Each path below is one point turned by a fixed rotation once a step. After each direction that follows a path, write how fast that rotation turns it, in degrees a step (0 if it stays still).
Each turn is a multiple of 5 degrees from 10 to 175, or 0.
Each row of a path follows its step; steps can be skipped.
path 1
step 0: [  2.4   3.9  -9.0   8.7   7.4  -4.4  -6.9  13.9  24.9  38.6   9.5  -4.0
  35.2  -0.8  -2.1 -13.5 -13.7  -8.9 -19.7  13.3  11.2  -6.1 -13.0  -5.6
   5.1  12.4   7.7 -11.8  -6.6 -19.2  15.2   5.5 -32.0  26.6   7.9  23.8
   5.5   4.8  -3.1   3.0 -20.0  11.6  25.2  15.3  14.6  -1.2   2.6]
step 1: [  7.9 -18.7   0.0  15.6  -4.5 -13.6  -9.2   6.7 -12.3  -6.1  15.8   9.8
  38.4  -3.6  -7.4  -5.3   5.2 -10.2 -13.2 -10.0  -4.8 -17.2  16.4   3.4
 -23.3 -21.8   4.1  10.1  31.7   3.4 -17.9 -19.3  -2.4  -5.1  32.2  -4.3
   5.3  -2.7  10.4 -22.7 -19.4  19.1  -2.8  21.0  13.6 -10.1  -5.7]
step 3: [ 22.3  -2.7   3.2  21.6   6.1  16.6 -17.6  -7.7 -16.5 -15.0   9.2 -17.7
   3.0  38.3  37.1   9.2   3.5  11.8  11.9   9.8 -17.3  17.9  -3.8  -2.9
   3.9 -19.2 -21.3  10.3  12.2   6.4  11.5   9.1  -1.8 -18.1 -12.1  -8.2
  10.1  -4.2   9.0  13.7   9.9  11.9   4.9   5.6   2.5  12.1  33.8]
step 4: [-23.1   9.2 -35.4   6.3  -4.1  -4.1   8.0  18.1   8.1  -2.2   0.0   1.3
 -21.5  -3.1   9.0  -3.9  -4.1   7.3  -0.7 -16.8 -38.6   2.7   9.1  -5.6
 -32.5  17.8   1.2   0.2  12.5 -11.6  11.4  15.7  -1.7  -0.9 -29.0 -11.5
   0.9   8.0  17.4   4.3  13.0  -3.2  25.0  -2.4  -2.4  34.6   6.8]
step 5: [  1.2   0.8 -16.7   2.3  -9.9  12.1   6.8   2.9   0.4 -23.5  -5.9 -18.9
  20.2 -12.1  -2.7   4.8 -28.8  28.7   4.7  16.8  -0.7 -15.7  -3.7  -5.7
  -7.0  -2.8  -5.3 -18.7   5.6  -8.6  10.5 -29.7   5.6  -4.6 -30.0   6.6
 -15.7  22.6 -25.7 -11.8 -28.6  -7.8  12.6 -17.1   3.7  14.9  -7.7]
step 6: [ 18.8  -9.3  -4.9 -12.9  -1.4   7.6   8.8  15.9  -9.7 -28.0  -6.4 -10.8
  -7.1   5.2 -35.2   5.2  23.0 -15.2  15.8   1.9 -21.4 -30.7   0.0  -4.2
 -13.8  24.7  10.8  13.1 -24.8  -8.8   2.5 -32.1  15.9  -6.5   9.7   4.2
  11.4  -0.8   7.1   2.8  -6.5 -16.0 -20.7 -10.7  13.9  -0.1  -8.5]
step 7: [ 18.8   3.0  17.5  -8.9 -23.0 -31.2  22.6  18.3   5.9   7.4  -9.7  -7.9
 -15.3  12.6  -9.2   2.9   2.4  34.0  -8.0  -7.8  23.0  -5.6  -5.5  -0.7
  23.9 -12.9  -6.3  17.8 -30.3   7.4  -0.9  -8.5  26.4  -0.9   0.6   0.0
 -15.4  -1.5   5.9  17.0  -1.5 -13.6 -17.0   7.0 -17.1   4.7  17.5]
step 8: [-22.8  -7.9  12.0   5.1   2.7  -1.4 -18.8  -6.1 -15.5  19.9   3.3  -9.1
 -30.6 -12.5   4.6 -12.7   4.2  29.1  38.3   5.9  -3.6  -9.1  -3.0  10.1
  -3.4  -9.8 -19.0   6.1  -9.8  -1.0 -29.0   3.5  -5.8  -2.7   7.1   4.4
  24.9  -5.4 -16.2  21.1  23.9 -17.1 -14.1  15.6 -19.0  -1.9  -5.2]
step 9: [-25.6  24.2 -14.7  10.0   8.1  -9.8  18.8  -1.3  12.0  26.0  10.6  36.2
   7.1 -10.7   6.8  13.2 -20.2   2.5  20.3   9.6  -0.7  20.7  -8.6   3.9
   2.1   6.4  -9.3 -17.7 -25.4 -20.7  -0.1   8.2   4.5  23.2  12.7  14.7
  -4.8  18.5  -7.1  -2.8  20.0   3.9 -25.0  -6.5  10.7   3.1  -0.9]
Directions:
[  1.5  -1.4  -5.0  -1.3   1.0   2.1  -0.5  -1.9   9.1  -3.0   6.3   2.7
   2.5  -5.3   7.0   6.8   2.5  -3.5  -2.9   1.8  -0.1  -6.1  -4.0  -1.0
   4.4   2.3   0.4   0.7  -1.0  -8.3   0.3  -2.5   4.5   1.7  -4.0   3.9
   1.6  -2.9  -3.1  -5.6  -0.7  -0.6   7.1   4.7   1.4   9.2 -12.1] | 70
[  3.6  -0.6  -1.3   1.1  -3.1   6.2  -3.2  -3.6   8.0  -1.6  -5.4   5.8
  -4.1  -5.6 -10.5   2.3  -4.7   2.8   1.0  -0.4  -1.6  -1.4  -0.7   3.1
  -0.4  -3.9  -6.0  -2.2  -9.4   3.3  -5.2   3.6   7.2   4.9  -2.5   0.1
  -1.9  -3.3  -4.7   0.2   9.0  -4.1  -2.9   3.4   4.9  -5.0   1.1] | 25
[-1.3  4.3  1.5 -8.6  0.8  3.6  2.4 -3.0 -0.4  4.9  5.2  4.2 -2.4  2.1
  0.6 -2.6 -2.6 -0.2  0.1 -6.6 -3.2 -9.3  2.4  6.4  2.1  1.9  4.6 -4.8
 -5.4 -3.2  2.4 -7.1 -9.0 -1.6 -1.7  2.7 -3.8 -2.3  6.0  5.5  6.3 -3.0
  9.3 -0.5  2.5 -4.2  3.5] | 170
[ 5.1  5.0 -3.2  4.1 -6.3  3.0  1.8 -7.5  6.8  1.7  0.7  2.3 -0.9  3.7
 -0.3 -0.5  1.1  5.2  1.8 -0.7  8.8  3.4 -0.4  0.9  5.3  8.9 -3.2 -4.3
  1.1  7.2  0.2 -5.5 -3.9  4.0 -2.8  1.3 -0.2  9.4  5.1 -4.4 -6.7 -1.2
 -0.3  7.0 -4.3  1.6  3.7] | 155
[  4.8  -4.5   0.4  -9.2  -3.5   5.8   2.3   2.2  -5.5  -4.8   2.1  -1.1
   8.9  -2.4  -1.0  -3.3  -0.6  -8.8  -0.2  -1.7   7.2  -1.2   3.4   0.3
  -1.9   0.7  -0.5  -3.5   1.5   4.4   0.8  -5.2   2.7   2.3   2.4  -3.1
  -9.3  -1.1   3.9   2.2   0.5  -3.2 -10.7   2.8   5.9   5.8  -3.9] | 80
[ -1.6  -1.2 -10.2  -7.3   6.6  -3.2  -0.5  -2.3  -4.7   2.5  -3.4  -1.7
   1.8 -11.6   2.2   3.6   0.0   3.6  -1.1   4.6  -4.2   6.2  -2.3   0.7
  -4.3  -1.4  -0.6  -3.2   3.2   1.9   5.3  -1.1  -4.0   6.5   3.1   6.3
  -0.4  -1.7  -0.8  -0.4   1.4  -6.9   1.1   7.6  -3.0   2.8   8.7] | 80
[ -1.7   0.3   0.6  -8.5  -4.0  -5.9   0.0   0.4   5.3  -5.0  -8.2  -2.3
  -6.2   1.6   3.0  -2.7 -12.9   6.2  -4.0   1.0   2.3   5.4  -0.7   1.6
   0.0  -1.6   5.4   1.6   4.2   1.6  -6.8  -2.5   0.8   5.0   0.8   2.6
  -3.7  -5.0   7.3   0.3  -0.1   3.9   3.0  -2.8  -2.9   1.9  -7.7] | 135
[ 0.7  3.8 -3.9 -2.3  9.6 -6.2  0.4 -3.6  4.3  3.2 -0.2 -3.9 -1.6 -0.5
  3.0 -5.7  2.1  5.6 -3.2  3.3  3.4 -7.4  1.1  0.3  0.6  5.4  3.8 10.6
  1.1  4.3 -0.2 -4.0  0.7 -1.0 -2.0 -0.2 -3.0  7.0 -7.5  1.3  8.9  0.9
 -9.2 -1.0  5.0 -1.5 -2.1] | 35
